In the rows, 128 means zero.
Each path below is one point turned by a fixed rotation once a step. After each direction that follows a path, write how fast that rotation turns it, in deg/step (0 if it stays still).
Each turn is a multiple of 5 degrees from 10 to 175, or 0.
Each row of a path follows its step; steps can be skipped.
path 1
step 0: [139 121 126 129 124 129 126 134 131 118 136 133 134 135 131 136 125 128
 130 136 126 141 134 131 117 129 133 125 140 132 120 119 131 123 122 139
 128 129 134 120 128 129 144 138 131 129 132 116 130 143 125 139 117 134
 124 126 124 127]
step 1: [125 124 133 129 123 140 132 129 122 130 110 128 129 124 128 129 135 117
 120 129 146 136 117 148 133 120 124 127 128 121 135 132 128 138 114 126
 126 121 129 131 123 130 134 125 138 128 128 120 129 123 132 125 129 122
 127 135 125 135]
step 2: [125 136 125 118 125 136 117 133 136 138 125 130 120 130 115 135 130 123
 129 143 118 135 137 116 126 119 134 136 151 130 134 133 137 129 130 129
 122 129 132 128 124 128 126 130 126 132 129 125 124 130 121 141 129 126
 131 127 127 127]
step 3: [131 130 124 134 131 135 131 131 114 132 133 128 126 122 126 130 128 133
 131 137 121 132 120 140 136 131 132 140 125 117 127 120 130 126 127 127
 136 119 130 126 129 146 134 140 136 128 132 122 138 119 130 125 121 138
 113 136 130 124]
step 4: [135 129 120 124 126 126 134 123 130 129 115 129 123 133 134 127 119 129
 126 134 139 128 125 119 129 119 131 122 135 126 131 124 132 126 137 128
 114 128 137 137 129 143 123 120 132 138 128 123 113 113 129 133 132 115
 126 133 124 134]
step 5: [127 141 121 128 129 122 111 132 117 128 128 124 119 132 134 139 128 122
 128 130 131 126 127 132 122 136 131 132 142 135 135 123 119 123 124 135
 125 121 132 121 140 133 123 139 137 121 127 128 133 135 126 127 125 128
 120 117 139 116]
step 6: [138 115 129 123 138 129 129 115 116 133 115 129 142 133 121 122 136 114
 135 132 131 121 126 140 134 137 134 135 125 122 131 129 128 127 140 133
 125 127 133 129 130 133 126 120 130 127 125 131 123 127 131 135 122 123
 126 144 127 129]
step 7: [128 137 118 129 130 127 121 130 139 120 144 127 126 128 129 129 132 121
 134 126 133 141 132 125 134 121 124 130 129 135 137 127 129 122 126 131
 118 143 139 127 136 131 120 117 140 125 135 126 133 128 127 143 118 124
 122 119 122 128]
step 8: [124 134 146 123 121 137 126 122 119 126 126 131 133 122 114 127 132 131
 132 132 145 135 116 141 131 137 127 124 134 134 124 117 117 122 138 128
 126 128 124 131 125 134 136 136 124 119 127 132 128 130 122 127 118 128
 120 131 133 126]
step 10: [141 130 123 121 121 127 124 136 114 127 139 129 118 107 123 126 132 127
 125 139 128 132 124 144 138 122 128 127 139 129 124 127 123 133 132 124
 125 127 121 130 136 118 130 123 133 129 132 130 128 126 129 130 130 134
 120 112 129 121]
Directions:
[129 125 130 130 127 127 127 126 129 130 128 128 130 129 128 127 130 129
 128 133 131 127 129 123 125 127 131 129 128 130 127 127 130 130 130 127
 127 129 130 130 126 128 125 126 129 129 130 128 129 129 127 127 128 128
 130 129 129 129] | 155
path 2
step 0: [123 136 139 133 119 119 128 146 129 139 128 131 138 123 134 115 125 127
 136 126 132 138 125 130 141 130 131 124 112 131 134 120 140 126 133 118
 133 126 141 121 130 129 131 136 129 128 137 129 128 126 133 134 124 124
 134 133 132 132]
step 1: [135 129 129 136 119 105 118 136 123 130 123 127 134 125 130 128 123 122
 132 119 136 129 122 130 131 117 138 125 118 136 123 118 134 124 133 117
 135 128 118 126 127 134 117 132 125 122 131 137 133 120 125 121 133 129
 133 125 116 133]
step 3: [122 130 123 138 130 117 115 134 134 123 125 127 134 121 129 131 122 120
 134 132 124 136 131 135 140 132 127 131 116 136 131 114 134 118 128 137
 133 117 124 129 122 126 115 141 121 130 128 123 116 127 130 133 133 120
 128 141 126 122]
step 4: [131 120 123 136 128 125 115 136 124 123 120 129 120 129 127 124 123 126
 131 131 122 128 133 127 130 119 120 131 123 139 130 119 123 113 125 125
 134 112 136 126 128 135 124 126 122 117 143 121 121 117 120 125 137 127
 130 131 123 142]
step 5: [137 136 134 126 123 130 118 134 123 136 135 137 128 118 131 117 131 116
 138 136 127 130 131 129 136 116 119 128 119 131 134 123 121 112 132 124
 137 116 137 137 132 128 129 138 120 124 129 122 132 134 118 133 129 127
 121 133 130 123]
step 6: [144 123 132 124 118 120 121 147 127 124 132 139 121 134 132 130 126 121
 128 138 126 125 128 129 137 133 130 133 116 129 111 116 137 116 132 129
 127 122 130 131 125 132 128 133 121 129 128 132 134 125 119 124 134 119
 134 137 127 124]
step 7: [138 121 128 138 133 124 118 139 130 125 135 137 127 122 141 134 135 130
 130 135 132 128 120 127 131 127 132 139 124 120 131 113 123 114 140 128
 123 127 136 136 131 130 124 130 124 120 129 126 141 117 130 132 124 133
 127 129 127 144]
step 8: [129 129 125 122 122 126 122 138 134 136 124 129 132 121 138 129 138 124
 137 146 131 138 124 137 141 131 135 125 125 129 134 110 138 126 129 124
 128 115 137 129 121 131 127 136 126 126 131 135 129 136 135 133 118 132
 135 134 127 137]
step 9: [126 119 131 137 126 116 124 136 116 128 126 125 124 126 133 122 124 123
 139 136 136 126 132 137 136 123 140 122 116 130 119 119 126 118 128 122
 137 125 127 128 117 140 127 124 139 129 131 133 132 120 133 134 127 132
 139 133 117 138]
step 10: [127 131 139 122 117 124 122 125 121 127 119 135 133 123 132 124 127 124
 128 130 128 129 128 132 143 120 140 135 125 135 137 125 122 120 138 133
 147 127 134 129 131 130 115 131 125 129 138 130 144 124 132 136 131 137
 132 130 128 138]
Directions:
[127 128 128 127 124 127 129 129 128 127 131 127 131 128 127 130 127 127
 128 130 128 128 131 128 129 131 125 128 126 131 127 127 132 130 127 127
 127 128 128 127 126 125 128 127 129 127 129 128 129 130 128 129 126 128
 126 130 123 125] | 135
[129 129 127 127 129 127 131 125 126 129 127 128 130 127 130 126 131 126
 128 128 128 128 130 128 130 129 129 128 127 128 125 126 128 129 129 130
 125 128 125 125 128 130 130 129 126 128 129 130 125 128 128 130 130 122
 128 128 130 128] | 135
[129 131 128 128 128 129 127 130 127 131 129 126 129 129 125 126 128 126
 130 126 127 125 131 131 128 128 129 126 129 128 129 126 126 128 127 126
 130 128 130 125 126 129 130 128 131 122 128 129 128 128 128 126 128 129
 128 127 129 127] | 85
path 3
step 0: [129 128 130 123 127 142 127 115 135 133 113 128 133 119 122 129 120 128
 139 124 124 130 124 115 127 128 129 127 126 139 119 130 133 131 132 121
 130 128 122 119 131 129 130 120 128 135 140 126 122 125 131 121 132 141
 118 141 120 134]
step 1: [137 135 131 130 131 123 127 127 132 136 118 131 127 123 132 133 121 132
 133 127 127 119 120 119 142 131 131 130 120 131 125 125 138 135 115 119
 136 137 123 130 125 133 120 130 125 135 147 126 125 129 119 138 123 131
 124 122 129 118]
step 2: [138 133 129 136 131 143 125 129 135 136 139 135 131 121 124 126 124 128
 129 134 128 122 116 126 141 128 133 128 120 138 134 126 132 122 123 131
 131 114 140 131 128 120 131 130 121 132 129 124 119 126 121 128 124 136
 120 126 113 124]
step 3: [129 139 135 121 134 129 127 122 138 128 127 136 128 128 130 126 126 127
 143 128 128 119 123 120 128 124 123 126 129 132 125 129 137 114 127 121
 127 121 120 120 128 110 134 120 123 118 141 134 126 113 130 125 127 134
 122 123 128 130]
step 4: [133 127 122 124 128 133 120 141 136 129 116 130 128 122 121 136 118 137
 134 129 133 125 116 116 130 131 127 132 129 134 128 135 127 127 126 115
 120 127 136 120 120 120 118 126 129 126 145 129 128 130 133 140 123 132
 135 131 123 126]
step 6: [140 136 130 128 136 136 134 123 131 136 115 133 121 137 129 124 125 121
 130 130 140 121 120 127 135 114 117 132 123 128 133 134 135 124 120 122
 132 132 122 125 122 122 133 132 127 129 135 123 120 127 124 128 134 141
 135 119 116 132]
step 7: [119 135 126 124 131 130 134 141 137 130 130 132 124 128 121 133 130 122
 127 120 124 120 116 121 124 128 126 129 125 125 123 134 134 124 129 124
 129 126 142 129 125 120 124 130 121 128 145 134 111 134 124 133 124 135
 119 119 119 138]
step 8: [130 118 120 125 135 141 119 117 146 121 122 128 127 117 121 121 125 124
 132 114 126 124 125 121 137 133 120 127 130 133 117 130 131 123 120 125
 130 128 133 125 118 117 132 124 133 133 135 129 118 123 126 126 128 122
 130 125 127 132]
step 9: [119 136 127 126 121 132 120 126 131 131 113 132 128 117 138 127 125 132
 129 136 129 123 130 115 136 123 112 133 126 137 125 136 139 127 124 125
 137 132 127 136 123 129 127 134 128 129 146 122 126 132 126 125 129 127
 131 132 115 127]
step 10: [129 125 125 124 130 136 132 123 131 145 129 131 132 122 121 134 124 117
 128 132 129 125 125 128 127 123 135 130 123 139 130 132 135 134 121 125
 143 133 142 120 125 123 129 133 123 126 145 139 123 132 118 124 133 130
 123 124 120 117]
Directions:
[128 125 130 127 125 128 129 131 125 127 127 128 128 127 127 129 128 126
 128 128 130 126 127 130 127 128 126 131 127 127 125 125 126 125 129 125
 128 129 129 129 130 132 126 129 127 128 132 129 130 127 129 128 128 129
 127 125 127 125] | 125
[127 130 128 125 127 131 128 128 129 130 130 126 129 124 131 130 127 129
 130 128 128 127 132 128 130 130 130 127 125 132 126 126 130 131 128 129
 127 130 129 130 127 131 128 127 126 125 127 128 126 124 128 127 129 128
 128 127 128 126] | 40
[130 127 127 127 127 128 130 130 126 127 126 129 128 128 130 128 127 128
 128 128 127 128 130 129 127 126 128 126 127 126 131 125 130 130 128 126
 128 125 130 130 127 126 129 126 128 129 128 126 129 129 121 127 131 130
 127 127 127 126] | 85
[127 132 128 127 129 127 126 133 125 128 128 128 127 127 127 130 127 131
 125 130 130 127 128 127 131 130 128 125 127 128 130 130 127 127 129 130
 126 128 129 129 127 129 126 132 128 129 130 127 128 130 128 130 131 127
 128 129 126 129] | 140
